In the rows, zero is written as 128.
Where one turn sends some rows of the set: a few examples, then the rows asked
sozag: [129 110 117 123 152 150 138 136 123 142 127 144 127 133 125 142 144 126
 105 128 150 146 153]
Borog: [167 134  89  89 146 123 127 108 144 138 128 127 155 146 135 122 143 133
 121 117 136 132 147]
rul: [153 140  90  93 152 103 145  96 140 129 120 119 161 143 135 102 136 133
 109 120 139 138 136]
Baze: [163 122  98 107 103 111 144 108 121 114 115 113 143 142 132 134 179 112
 102 126 144 148 122]
Lumu: [138  99 116 105 141 130 144 101 114 110 104 125 133 112 123 136 140 125
  99 161 137 158 141]
Nane: [147 123 122  91 141 143 141 106 127 110 127 124 122 118 117 152 150 124
 102 145 143 174 130]
rakun: [168 107  85 129 114 110 144  98 125 116 123 110 169 136 128 114 166 121
 106 134 154 142 132]
pozit: [125 127 108 122 130 127 142 105 125 108 117  99 187 141 111 137 139 130
  85 123 146 144 107]
bet: [156  92 114 109 152 150 140 110 119 120 130 130 148 111 121 150 134 132
 110 151 145 154 151]
dif: [128 119  97 144 142 137 114 103 117 117 116 119 149 162 141 138 141 124
  83 124 156 143 141]
gagan: [157 141  89  83 138 110 132 105 136 130 112 122 150 142 141 111 142 133
 111 118 129 136 134]
Vodul: [153  99 100 123 120 107 154 113 124 100 118 102 164 138 132 136 160 131
  92 127 139 131 136]
lur: [131 123 113 112 151 105 143  93 138 126 161 124 157 104 107 116 140 134
  96 139 143 142 122]
nazem: [125 114 110  92 129 105 124  99 115 131 121 128 142 104 118 116 140 128
  97 140 121 136 127]
Sir: [156 139 100  90 153 110 137 108 152 125 133 125 151 153 127 129 143 137
 111 116 135 129 146]
lusit: [135 146  95 109 123 136 127 103 145 148 126 114 149 123 101 103 153 111
 108 140 175 139 131]
Nisa: [124 109 112 116 130 132 133 115 113 142 100 104 161 117 119 110 131 124
  99 138 151 117 146]
tika: [113 142 123 108 142 125 150 118 147 120 131  92 147 126 102 126 147 126
  88 127 162 130 133]
Dabi: [141 127 115 130 138 138 142 106 124 119 125 123 193 155 108 151 144 122
 101 114 158 143 128]
Banem: [165 121 105 120 127 120 157 114 140 107 147 104 160 146 125 146 174 125
 102 121 153 145 129]
mon: [130 130  92 134 135 141 105 104 138 111 127 112 139 166 130 145 152 120
  82 132 158 143 135]
Viki: [141 123 110 123 142 151 136 122 131 153 136 116 168 127 113 128 145 121
 114 124 175 122 155]
Big: [135 133 128  90 139 123 128 107 132 133 151 143 129 121 111 147 153 122
 109 122 136 144 134]
pomi: [150 133  92 107 106 140 113  93 140 126 113 125 170 148 100 137 158 108
 106 133 149 145 118]
Lovu: [141 121  80 137 130 151  99 103 135 127 124 112 151 156 141 134 146 124
  92 134 153 147 133]
lakon: [147 111 108 111 151 134 153  93 142 106 139 120 140 114 105 135 144 129
  99 161 156 166 134]
kare: [174 108 105 121 114 132 142 124 112 129 122 119 157 143 138 145 169 119
 114 114 146 143 139]
dubi: [140 124 115 111 120 139 122 107 123 121 109 131 166 160 105 159 154 112
 104 117 144 135 135]
Kas: [141 114  89 118 112 137 121 100 124 120 100 107 188 133 115 124 144 126
  99 139 138 140 113]
Leles: [109 108 103 121 145 127 143 121 138 121 115 114 133 114 123 114 135 138
  83 151 135 145 133]
tov: [124 132 122  93 119 136 125 128 123 138 105 116 133 130 118 139 152 116
 100 122 148 124 144]
pum: [124 119 110 133 162 138 154 127 147 129 152 123 143 122 113 125 141 134
  97 137 162 153 136]
duba: [129 129 107 109 132 140 129 119 142 136 121 141 109 131 112 125 159 112
 106 142 152 157 139]
zogut: [133 105  85 124 132 137 129 110 135 146 117 133 134 114 119 101 144 125
 105 157 152 150 140]
pume: [151 127  99  99 162 107 144 104 136 124 121 124 163 149 133 117 132 140
 110 119 136 125 150]
Sefut: [129 130  88 144 145 137 117  99 125 119 124 110 155 154 138 121 148 122
  83 126 166 155 124]
Marib: [130 129  88 134 132 145 106 107 125 115 116 103 144 153 146 131 146 127
  79 126 149 153 118]
mav: [164 108 104 112 144 143 139  94 120 132 127 135 144 110 117 128 144 119
 117 157 159 175 136]
rad: [151 119 103 101 131 125 118  94 121 154 142 149 148 108 114 119 149 114
 120 140 144 144 137]
Foni: [138 105 124 112 155 123 136 112 117 138 149 137 157 112 119 142 136 136
 105 120 137 128 149]

mon moves to Lovu
Baze moves to rakun
lur moves to Foni
Now these:
dubi moves to pomi
duba moves to zogut
Viki moves to tov
Lumu moves to lakon
rul moves to pume

